Which row each row swaps with, under one turn or mirror:
kulop: [ -7   3  -4 -16   1  -9 -14  -2  19   9   3 -15  12   4  -8   1   6   4
  16  18  -6   1   5  -5   5   4   2   2  -1  -6]
bufez: [  3   4  -7 -15   3  -6 -18   5   3  -3  -1 -12   3   7   9   5  -3  -2
   6  10   0   2  -1  -2   8  -1  13 -11  -9   2]
gaver: [-13   7   6  -7  -3  -2 -15  -8   5   4  21  -3  -8   6  -3  -5  17   3
   0  -6  -1   7   7  -2   0  -8  -1   6  -8   9]
zeted: [ 16  18   8 -17  -8  -2 -10  -3  14  -5  12 -14  -2   0  10  -4  10  12
   2  12   3   3   8  -3   6  -5   6   1   0  -8]
Lukiz: [ -6   0  -3 -15   2 -10 -13   0  19   8   2 -17  13   0  -8   3   5   5
  14  18  -7   2   5  -4   1   2   4   3   1  -6]
siki: [-12  13   4 -14  -5  -3 -12  -9   2  -5   4 -13  -5   7   2  -4  10   7
   0  12  -9   8  10   1  16 -13  10  16  -6   2]
rora: [-11  11   4  -7  -5  -5 -14  -7   6   5  23  -5 -10   4  -5  -9  19   1
   1  -6  -3   5   7  -2   0  -7  -2   6  -7   6]
Pizi: [ -9   4  -7 -12   0   6  -9   9  13  -6   6 -25   0   7   2   8  20  10
   7   5   4   3  20   3  -6   2   6  -1  -9   5]
mef: [-10   6   7  -5   1  -2 -16  -7   7   3  25  -4 -10   4  -4  -9  20   2
   1  -2  -2   7   9  -3   4  -9   0   6  -6  10]
lobeg: [ -9   3  -4 -14   0   0   2   2  13  -2  15 -11 -13   9   1 -11   2  15
   1   5  -8   1  -4  -5  10  -9   8   8  -2   5]
rul: [ -9  15   4 -14  -5  -2 -11  -8  -5  -5   5 -13  -6   4   2  -4   5   9
   0  11  -9  10  10   0  15 -10   7  16  -4   3]
fugos: [ -8  -1  -4 -15   2  -7 -13   0  18   8   0 -14  14   2  -8   0   3   3
  14  16  -6   3   9  -5   3   2   1   0   2  -8]
fezo: [ -6   4   1  -7   8  -3 -17   1  -1   7  14 -20   3  -4  -9   2   6   7
   0   3   0   6  20  -6 -10   1  19   6 -11  -3]
Zifu: [ -8  -1  -1 -16   4  -6 -15   1  19   6   1 -14  12   3 -10   0   5   3
  14  18  -7   0   7  -7   4   4   3   0  -3  -8]
Vatod: [ 11   6   0 -11   0 -10 -18  -9   8  -9   8 -12  -2   6  -2  -2  11  -6
   4   6  -5   5  12   2   5   7  -6   8   9   8]
mego: [-10  11   5  -7  -1  -3 -14 -11   6   4  24  -5  -7   2  -6  -9  19   3
   0  -4  -2   5   9  -2   2  -8   0   9  -5   9]
mudaz: [ -4   5   3  -9   6  -4 -17   1  -4   3  14 -18   1  -4 -10   1   8   3
  -3   2  -1   4  23  -5 -11   2  15   3 -12  -4]
devet: [  1   3  -3  -8  -2   1  -6   4   5 -12   9 -21 -14   3   7   0  -3  -4
   1  12  -7   7   9   6   1  11  13   7  -8  11]
turem: [  1   4  -7  -9  -1   0  -6   3   5 -13   8 -20 -13   4   8   0  -5  -4
   3   9  -8   5  11   5   2  11  13   6  -7  11]
Zutek: [ 13   6  -3 -16  -1 -10 -17  -4   5  -7   4 -13  -2   6  -2  -2  10  -9
   5   8  -5   7  14   1   4   7  -8   5   9   7]
vegu: [  0  -5   2 -18   2  10 -14   6   8   5  12 -15   0  10  -1 -11   8  12
   2   4  -7  -2  -1   0   1  -5  16   2 -17  -7]
vor: [-10   0 -10 -13   1   6  -7  11  12  -7   6 -25   2   7   5   9  17   8
   7   8   0   7  19   6  -1  -1   4   3 -11   3]
rud: [ -8   1  -6 -19   1  -2   4   4  14   0  14 -11 -10   6   2 -12   3  14
   3   3  -6   1  -1  -7  12 -10   6   8  -3   2]
vavik: [-12   0  -4 -11   5   3  -9  11   9  -6   6 -28  -2   8   3  11  17   9
   8   9  -2   4  19   7  -3   0   6   4 -10   6]
vube: [-12  11   5  -6  -4  -5 -15  -6   7   5  24  -5  -8   4  -6  -7  20   2
   2  -5  -4   6   8  -4   2  -9   3   7  -6   7]
mokef: [  2   8  -5  -3  -3   6  -6  -5   6  -5  11 -14  -1  -4   3   4  11  -4
   5   1  -8  14   7  11   7   0  16 -11  -1  -4]
Dazag: [ -6   4  -2 -18  -1  -9 -12  -1  21   7   2 -12  11   0 -10  -1   8   2
  13  18  -7   5   5  -7   1   1  -1   1  -1  -6]
votu: [ -3  10  -5  -1  -5   4  -4  -5   7  -2  17 -11   0  -1   2   4  11  -4
   2  -2  -8  14   7   7   7  -4  13 -12  -2  -4]
kam: [ -8   4  -4  -5  -2   3 -15  10  16   6  10  -8  -4  12  -1   2  -2  16
   4   4   2  10   7 -12  -4   5  11   2  11  -3]
nok: [-11   1  -5 -10   4   5  -7   9  11  -4   6 -28   3   8   1   9  16  10
   7   7   1   3  20  10   0   1   4   4 -11   3]
lobuv: [  0   3  -6 -14   5  -2 -17   4   3   1   1 -13   3   4   8   9  -4  -2
   2   8  -2   4   1   1   8  -1  12 -12 -11   6]
Pigo: [  4   1   1  -9   5  -1  -6 -14   7   5   9  -9  -8   6   6 -12   4  -1
   7   9 -12  10  18   0   7   5  16   1   3  10]
ditu: [  1   7  -7 -12   5  -5 -18   3   3  -3   2 -14   3   3   8   9  -6  -4
   3  10  -1   0   3   0   6   2  12 -10  -9   5]
fuv: [ 12   5  -2 -13  -1 -12 -16  -7   7  -8   8 -12  -3   5  -2  -2  10  -8
   7   9  -5   7  14   4   3   6  -6   6   7   9]
viz: [ -6   4  -5 -16   1  -7 -15   1  21   8   5 -15  11   2 -10   2   5   5
  15  18  -7   2   7  -9   4   1   0   2   0  -5]
vif: [ 11   4   0 -15   0 -10 -19  -8  10 -11   8 -12  -2  10  -1  -2  10  -7
   3   8  -3   4  13   4   3   5  -8   5   9   8]
mene: [  9  16   8 -16  -5  -3 -11  -4  15   0  10 -11  -4  -1   9  -5  11  15
   4   9   3   2   3  -3   6  -8  11   1  -1  -9]
Zarov: [-10  10   6  -7  -3  -5 -12  -8   5   6  24  -3 -10   5  -6  -8  20   5
   1  -3  -3   6   8  -4  -1 -10   1   8  -6   6]
vem: [-12   3  -6 -12   3   8  -6   8  14  -5   5 -26   0   7   2   8  19   8
   7   7   0   6  20   3  -6   2   2   3  -8   1]
kagap: [ -5   4  -6  -8  -5   6 -14  11  15   8   7  -8  -1  10  -4   0   1  16
   3   6   5   7   7 -11  -5   5   6   0  12  -2]
vibu: [ 12   8   0 -16   1 -11 -18  -7   8  -9   9 -15  -2   4  -2  -3  10  -5
   6  10  -7   7  13   2   3   6  -6   6   9   7]
bev: [ -8  12   6 -17  -6  -2 -11  -7  -2  -5   5 -15  -4   4   0  -6   7  10
  -1  10  -8  10   9   0  16 -11   7  17  -5  -1]
sota: [-15   9   2  -8  -3  -4 -14  -9   8   3  25  -4  -9   5  -5  -7  18   2
  -1  -3  -3   4  10  -3   0  -9   0   7  -6   7]
Luvag: [ -8   5  -5  -8  -1   5 -15  11  15   6   7  -8  -3  10   0   0  -1  12
   4   6   6   7  12 -14  -6   6   6   2  11  -3]
Pozun: [ -4   6   1  -6   8  -1 -17   4  -1   4  17 -22   1  -3 -11   4   8   7
  -2   4  -4   6  22  -6  -9   3  15   5 -12  -2]
Vuma: [  4   1   1  -7   5  -2  -5 -15  12   5  11 -10  -7  10   4 -13   9  -3
   9  12 -11   7  14   0   9   4  18   0   0   9]
luref: [ -9   5   4  -8  11   0 -17   3  -3   5  11 -20   2  -2 -10   3   4   5
   0   7   0   6  20  -5  -9   3  16   5 -13  -5]
lisop: [ -2   4  -5 -12  -1  -4 -17   5   8  -2  -1 -11   3   5  10   7  -3  -5
   5  11  -1  -1   0   0   6   0  13 -11 -10   7]
Terim: [ 10   6  -1 -14   0 -11 -16  -9  10  -7   8 -13  -4   6  -2  -1  10  -5
   3   8  -6   7  15   1   4   9  -9   6   8   7]
kiviv: [ -8   1  -4 -16   3  -9 -16   1  20   9   4 -14  12   3 -10   3   6   4
  13  17  -5   1   8  -6   1   0   0   1   0  -7]
Lur: [  2  -3   5 -21   3  11 -14   3   9   8  17 -14  -2   8  -5  -9  10  12
   2   4  -6   4  -1  -1   4  -4  12   1 -17  -9]
lifep: [ -8   4  -2 -19   1   2   2   3  14   2  14 -11 -12   8   0 -12   3  15
   1   6  -8   1  -3  -7  10  -6   8   9  -4   3]
nufep: [  5  -4   5 -21   1  11 -17   3   9   5  13 -14  -1  10  -1  -9   8  11
  -1   9  -6   1  -1   1   2  -4  14   1 -16  -8]
Guv: [ 13   5   1 -15   3 -11 -18  -8   8 -11   7 -14  -4   8  -1  -1  11  -4
   4   9  -4   6  12   3   2   6  -6   9   8   6]
det: [  3   1   1  -4   5  -3  -5 -13  12   5  10  -9  -6   6   5 -12   7  -5
   8  13 -10   6  15   0   6   6  21  -3   1  11]
Mafiv: [ -5   0  -5  -8  -1   4 -15  10  15  10  10  -7  -3   9  -4  -3  -5  14
   7   7   6  10   8 -11  -2   3   9   3  11  -1]
gosi: [ -9  -1  -7  -9   3   5 -10   9  12  -5   5 -30   2   5   2   7  17  12
   8   4   1   3  21   3  -2   1   5   3 -10   4]
Mozev: [ -1  10  -5  -3   0   3  -3  -8   5  -2  14 -15  -3  -3   6   5  12   1
   3  -1  -6  13   6   9   6  -3  14 -14  -3  -2]
bodu: [-12  12   6  -8  -3  -3 -14  -6   6   5  23  -6 -11   6  -6  -6  17   1
   2  -7   0   5   7  -4   1  -9   3   6  -8   6]
mon: [  5  -4   6 -25   3  13 -12   4   5   5  13 -16  -4   7  -4 -11   9  12
  -2   2  -4   5   0   1   3  -3  13   2 -13  -7]
komun: [-11   2  -5 -16   0   2   5   3  15  -1  14 -13 -10  10   1  -9   3  11
   0   7  -6   3  -2  -6  12 -10   7   7  -7   2]
Mifo: [ -8   6  -2 -16   2  -1   2   4  14   2  15  -9 -11   8  -2  -9   2  14
   2   4 -10   1  -4  -9  10  -8   8   7  -2   1]
vef: [-12   9   4  -7  -3  -3 -13  -5   6   7  22  -5  -9   5  -3 -10  20   2
   1  -2  -1   5   8  -2  -1 -11   2   6  -8   7]
gedon: [-13   6   4  -5  -2  -5 -13  -8   7   4  23  -1  -7   4  -4  -7  16   2
   3  -6  -3   6   6  -3   0  -9   1   6  -6   9]
Redud: [  1   5  -5 -14   6  -2 -17   6   4   0  -4 -16   4   3   8   7  -7  -2
   2   8  -2   5  -1  -1   5   3  11  -7  -9   8]
fosuv: [ -3   2  -1  -7  -2   3 -14  12  17  11   7  -8  -1  10  -4  -2  -6  15
   3   8   8   8   8 -10  -2   6  10   3   9  -1]
dup: [  1  10  -2  -3   0   6  -5  -5   6   0  17 -12   0  -7   5   1   8  -2
   7  -2  -5  15   3   8   6   0  13 -13  -4  -2]
tor: [ 13   7   1 -15  -1  -9 -16  -8   8  -7   9 -14  -4   8   0  -1   9  -7
   7   8  -7   3  11   3   4   8  -8   2  10   7]
Dimek: [ -8   5   5  -9   8  -1 -17   3   0   6  12 -20   2  -2  -8   3   7   5
  -3   6   2   6  21  -5 -11   1  18   6 -13  -5]
Pimi: [  5   3  -6  -9  -2   2  -4   1   7 -13  10 -20 -14   3   8  -1  -3   0
   4   9  -7   8  10   3   4  10  11   7  -8  13]
baf: [ -9   2  -8 -15   3   6  -9   6  12  -9   9 -29   1   9   5   8  16  12
  11   6  -1   4  21   6  -4   1   4   2  -7   2]
Vof: [ 10   3   0 -12   1  -9 -20  -7   8 -10   9  -9  -4   8   0  -2  11  -6
   4  10  -4   6  13   3   8   4 -10   6   9   8]
Vumob: [ -7   2  -4  -4  -1   5 -16  11  16   7   9 -12  -1   8  -2   0  -1  15
   3  10   6   8   6 -11  -6   6   8   3  12  -3]
daz: [ 14  16   6 -13  -6  -5 -12  -1  13  -8  10 -14  -2   2   9  -4  11  12
   3  10   1  -1   3   0   7  -7  10   3  -2 -13]
goriv: [ -5   6   2 -10   8  -1 -16   2  -6   8  16 -20   0  -1 -10   4   8   6
  -2   4   0   5  21  -5  -8   4  19   6 -11  -2]
lofo: [ 13  16   5 -15 -11  -2 -13  -5  15  -6  10 -13  -4   2   8  -5   8  14
   4  10   2   4   3  -3   7  -5  12   3  -1 -12]
bokog: [  4   0  -3 -11  -1   3  -4   4   5 -12  10 -18 -14   5   9  -1  -8  -1
   0  12  -7   6  12   3   1  11  11   6  -6   9]
peki: [ -7   4   2 -10   9  -1 -18   3  -1   7  13 -18   2  -2 -10   4   7   5
   0   4   1   7  22  -5 -10   2  14   5 -12  -5]
muk: [ 11   8   0 -14  -1  -9 -17  -9   7  -7   9 -14  -5   6  -1  -3  12  -7
   4   6  -4   3  12   3   4   6  -8   3  10   7]
pep: [ -4   2  -5  -7  -2   6 -12  13  15  10  10  -7  -4  10   2  -1  -1  15
   1  10   5  10   7 -12  -7   3  10   2   9  -1]
botu: [  1  -3   6 -21   3  11 -14   4   3   5  14 -15  -4   7   0  -8  11  11
   5   6  -5   6  -3   0   1  -4  15  -2 -17  -6]
teli: [  3   6  -7 -10   1   4  -7   1   5 -14   9 -21 -13   4   6   0  -3  -4
   5  10  -8   4  12   5   1  11  12   7  -9  11]

baf pairs with kam
Vuma pairs with rul
mudaz pairs with Dazag
Redud pairs with vegu

